In the data rows, the value 128 means zero.
Each row below has a hidden score, from 0 to 30, with 15 about the middle. What is it? The score is a weighted sum of the row's numbers plus the product of two more (or one squared), each taken from its middle value.
[139 124 110 150 112 143 104 134  97 149 137 139 117 100 141 139 131] -> 13
[127 157 131 103 105 112 151 103 133 109 151 136 138 136  93 137  92] -> 15
[147 144  99 138 109 154 103 134 115 160 151 115 136 100 129 142 143] -> 13
[113 118 162 106 120  93 132 140 136 112 127 149 106 157 121 129  92] -> 13
[154  97  99 145  95 109  98 168 111 107 140 151 145 100 120 198 130] -> 16
[153 134 106 135 156 179 114 133 154 127 141 104 133 125 133 123 191] -> 19
[129 140 154 134 204 100 134 112 105 128  96 142 115 168 150 137 145] -> 21
[201  96 152 151 119  92 101 177  97  93 176 152 118 100 138 172 126] -> 13
[151 170  99 102 160 137 142 103 152 137 120  94 134 132 105 111 157] -> 22
[163  96 140 146 154  94  97 157 111 166 132 182 176 108 162 114 156] -> 26
[121 159 132 101 165 162 154  96 180 110 142  95 140 134 105 128 178] -> 25
[120 158 127 102 112 129 143 102 164 104 151 134 164 123  92 132 120] -> 19
[131 122 121 115 134 125 136 147 137 129 123 124 111 142 106 106 145] -> 7
[134 149 123 115 107 141 139 119 135 113 149 124 113 125  99 158  95] -> 13
[129 167 116 117 109 133 145 108 134 122 132 118 151 162 100 148 137] -> 15
[109 152 103 102 170 135 164  95 150 178 136  93 145 154 146  91 167] -> 21
[122 136 116 139 115 166 112 133  99 116 135 130 114 102 135 131 118] -> 17
[105 102 158 162 143 105 123 140  97 117  91 185  92 140  96 131 107] -> 13
[136 158 128 123 118 137 119 104 108 130 160 134 162 123 135 126 129] -> 15
[ 92 144 143 102 128 172 167  96 128 155 127  93  93 141 133  91 117] -> 10
[110 110 125 114 137 120 147 127 139 117 109 132  96 156 115 127 122] -> 10
[120 150 128 113 110 113 120 118 107 124 141 162 149 139 103 167 113] -> 17
[142 114 102 102  93 162 147 111 158 119 151 135 185 127  93 123 121] -> 17
[104 203 138 102 136 143 180  96 140 134 105  94 118 163 117 109 136] -> 9
[137  96 137 152 106  93 103 178  97 106 121 167 102 101 146 153 107] -> 13
[ 91 159 140 102  93 168 142  95  97 190 151  93  91 175 153  91  92] -> 4
[117 178 115 115 106 127 116 116 137 109 156 144 125 109 105 150  99] -> 13
[114  96 110 144  99 110 111 159 101 111 124 189 130 101 112 168 105] -> 14
[113 100 138 130 160 114 107 147  97 144  93 125  92 117 182 133 119] -> 12
[103 123 131 111 157 117 133 132 147 111  91 106  98 131 128 166 178] -> 21
[164 144  99 133 126 180  98 116 126 117 130 105 168 114 159 147 151] -> 9
[123 135  99 147 102 141  98 153 102 128 129 130 128 100 128 172 119] -> 14
[160 151  98 167 148 146  97 125 141 126  95 157 173 148  92 169 210] -> 16
[110 126 142 112 132 116 149 127 164 143 119 118 165 152 109 117 143] -> 17
[108 126 133 123 120 124 142 121 116 115 139 106 110 124 130 116  99] -> 16
[165 120  99 169 102 109  97 194 115 123 139 180 145 101 116 177 118] -> 4
[126 144 138 137 177 121 121 113 117 127 103 130 157 163 151 120 159] -> 15
[119 135 145 105 120  93 148 117 118 105 114 140 107 163 119 145  92] -> 14
[127 102 137 159 131 120 119 161 118 165 154 154 145 116 174  91 126] -> 5
[136 144 117 127 104 132 137 104 122 135 159 130 151 106 118 149 119] -> 18
[136  96 117 138 103 112  97 147  97 125 145 188 125 100 168 150 109] -> 11
[159  96 136 163  99  93  97 147  97 106 116 149 133 101 160 173 110] -> 16
[ 95  96 151 102 131  93 150 137 114 111 122 123 105 129 132  96 124] -> 22
[156 136  99 140 113  93  97 182 136  93  91 159 132 100  92 136 113] -> 14
[127 116 156 112 123 107 142 122 130 136 108 156 121 171 124 127 135] -> 13
[119 126 131 134  97 128 117 131 104 116 161 131 112 113 117 152 103] -> 21
[129 134  99 117  93 153 120 133 123 124 153 128 136 101 114 139 102] -> 13
[155 145  99 123 116 150 134 109 170 128 141 117 163 110 100 147 173] -> 18
[141  96 147 157 114  93  97 160  97 125 129 176 112 100 138 159 114] -> 15
[106  96 102 155  93 109  97 161 100 111 147 187 134 100 148 156 117] -> 15
[107  96 173 102 184 129 170 113 135 131 138  93 119 142 159  91 153] -> 22
[150 155 104 138 147 181 121 133 131 128 132 108 130 100 132 117 142] -> 13
[124 123 128 101 116 152 139 117 166 121 141 121 120 117  92 119 118] -> 15
[ 92  97 160 101  94 112 161 105  98 126 139  93  92 118 177  91  92] -> 1
[118 137 102 119  97 142 138 111 129 114 162 108 131 101  99 128 107] -> 18
[142  98 149 130 160 113 120 171 122 136  96 155 106 145 152  93 149] -> 11
[ 98 142 175 101 179 137 161  96 159 171 126  93 134 139 136  91 127] -> 12
[ 92 118 153 102 128 137 148  96 143 104 130  93 129 165 179  91 131] -> 1
[175  96 133 162 117 105  97 174  97 124 141 175 112 111 140 128 103] -> 7
[142 172  99 102 156 163 114  96 181 148 119  93 135 155 103 107 158] -> 9
[155 133 115 135 148 162 108 123 145 142 114 104 146 112 188 113 177] -> 4
[110 158 126 102 130 128 164  96 172 107 129 134 154 134 103 154 149] -> 20
[159 109  99 141  98 141  98 136 112 145 149 141 128 100 127 138 115] -> 11
[124 114 128 139 108 136 104 171  97 123 141 144 112 110 127 131 113] -> 15
[106 103 153 124 122  95 114 127  98 117  98 154  91 149 135 133 109] -> 16
[109 111 156 102 153  97 166 118 157 136 106 108 116 172 111 104 132] -> 18
[115 164 105 144 107 143 122 112  97 112 163 110 110 100 155 139 145] -> 16
[138 177 156 101 133 129 140  95 142 148 110 105 128 169 138 107 123] -> 5
[157 153 101 123 119 142 120 127 148 123 142 105 190 102 100 112 161] -> 24
[116 124 126 103 112 127 160 132 145 113 143 127 143 143  93 149 110] -> 16
[172 110 110 154 118 135  97 163 114 149 120 148 152 101 142 109 119] -> 11
[109 137 163 101 150 122 128  96 152 116 120  95 110 159 112 109 128] -> 24
[112 163 136 102 100 120 157 102 145 106 139 127 147 137  97 144  92] -> 15
[118 127 118 114 106 113 115 122 127 116 131 141 117 142 106 126  92] -> 11
[116 167 164 102 158 115 169  96 136 120 121 146 137 192 109 130 124] -> 15
[120 116  99 146 106 159 125 166 128 120 123 124 103 100 116 159 112] -> 11
[ 92  96 121 102 127 168 160  96 120 172 144  93 117 167 177  91 118] -> 2
[149  96 120 158 134 122 100 153 133 148 132 129 148 105 153 104 176] -> 18
[140 112  99 154 133 140 109 138 107 164 131  94  98 100 125 116 141] -> 10
[152 126  99 160 124 141  97 147 117 142 137 129 133 100 123 120 134] -> 11
[173 104 101 164 116 119  98 154 145 145 139 151 153 103 115 112 129] -> 10
[146 153  99 141 114 133  98 134 119 131 127 116 159 102 109 181 134] -> 19
[111 160 138 101 132 144 173  96 164 108 136 115 133 128 104 133 135] -> 18
[123 104 123 125 113 127 109 159 110 152 109 111  97 107 122 112 106] -> 11
[146 137 110 181 111 172 107 132  97 126 141 112 120 100 157 142 150] -> 17
[125  96 156 122 122  93 135 130 109 125 134 124  91 132 135 102  93] -> 15
[125 144  99 134 103 157 111 118 119 121 160 108 114 100 127 141 129] -> 18
[161 101  99 150 114  96  97 185 107  95 136 186 149 100 107 145 126] -> 11
[137 129 144 111 165 128 123  97 132 117 132 140 156 167 115 138 131] -> 23
[143 151 105 117 104 139 117 103 143 116 176 115 137 105 112 123 141] -> 17
[137 127 193 136 176 108 111 110 119 132 111 169 118 174 141 124 136] -> 19
[159 133 103 152 147 146 112 122 137 147 145 107 143 112 148 126 126] -> 12
[106 138 170 102 162 125 148  95 127 121 112  93 109 170 150  99 152] -> 17
[172 168  99 153 131 142  97 112 136 124 137 126 185 111 126 177 128] -> 15
[128 153 119 117 108 134 137 133 135 115 140 117 113 116 108 129  93] -> 10
[ 98 134 121 102  94  99 165 104 112  94 151 102 124 138 106 170  94] -> 22
[132  97  99 151 151 106  97 176 136 106 136 130 187 100 107 173 146] -> 25
[ 91 134 117 143  96 147 133 139  97 118 119 132  91 100 126 147 109] -> 14
[144 136  99 129 112 163  97 158 112 127 122 137 140 103 127 154 119] -> 12
[123 147 163 116 137  98 115  99 118 136 117 135 153 172 142 118 168] -> 18
[144 103 135 114 134 109 159 147 143 131 113 134 153 132 128 120 150] -> 26
[114 130 125 101 112 104 154 123 154 113 142 134 122 139  99 117  92] -> 11
[136 130 134 102 134 116 136 123 158 136 125 105 164 133 117 108 167] -> 25
[117 150 146 116 142 113 148  98 131 103 134 156 194 161 121 157 135] -> 17
[136 168 133 102 136 163 117  96 143 144 123  93 162 151 106  96 115] -> 13
[119 158  99 101 126 181 168  96 129 121 151  93 157 117  92 138 131] -> 21
[141 147  99 137 127 136 128 120 134 127 147  96 142 101 118 135 192] -> 22
[109 120 121 102 144  93 151 114 151 113 112 158 134 143 115 117 126] -> 23
[141 113 159 144 179 117 113 119 123 147 101 130 130 195 157  96 167] -> 15
[156 104 124 145 131 135  97 161 119 150 156 128 123 108 161 106 132] -> 12
[142 172 105 102 119 159 141 106 143 129 159  99 172 117 101 145 169] -> 22
[135 121  99 159 109 155 102 146 114 137 137 120 116 100 124 123 117] -> 12
[143 130 139 149 114 119 119 150  98 114 113 120 100 117 142 127 123] -> 13
[110 113 162 102 147  93 135 131 155 113 109 140 125 136 106 107 116] -> 19
[158 116 139 158 160 140 103 136 114 132 116 147 137 131 155 108 148] -> 13
[139 151 129 120 151 150 103 124 118 145 124 120 151 142 165 127 167] -> 11
[168 119 135 130 146  99  98 134 111 171 117 159 128 132 142  95 125] -> 19
[158  96 103 146  93 105  98 137 101 112 111 182 138 101 123 194 120] -> 22
[134 140  98 138 106 145 103 138 103 138 139 118 120 100 142 125 118] -> 11
[125 173  99 102 112 184 141 101 155 135 127  93 160 162 111 105 149] -> 10
[123 105 140 112 125 107 127 146 166 131 120 138 110 139 106 101  93] -> 7
[ 94  96 182 125 114  93 123 151 101 123 120 166  92 120 157 127  92] -> 13
[128 149  99 156 101 182 113 114 103 123 163 112 110 100 136 151 143] -> 25
[179 138  99 181 111 154  97 152 124 149 152 150 144 100 142 149 121] -> 6
[136 145 132 124 185 109 140 114 128 123 108 143 146 145 128 144 143] -> 25
[171 142  99 122 113 124  97 167 140 145 120 154 144 111 107 180 121] -> 6
[121 149  99 161 103 161 106 149 112 123 155 134 112 100 114 168 124] -> 19
[138 140 111 107 102 149 147 119 151 127 152 119 174 112  92 150 100] -> 16
[110 119 136 103 154 114 170 125 170 127 129 138 170 159  95 106 128] -> 18
[152 114  99 170 122 160  97 120 124 178 120 123 150 101 132 140 184] -> 17
[126 128 134 101 145 154 139  96 154 154 128  93 128 147 129 101 149] -> 16
[139 128 105 106 124 141 126 148 149 130 138 101 116 103 126 118 137] -> 11
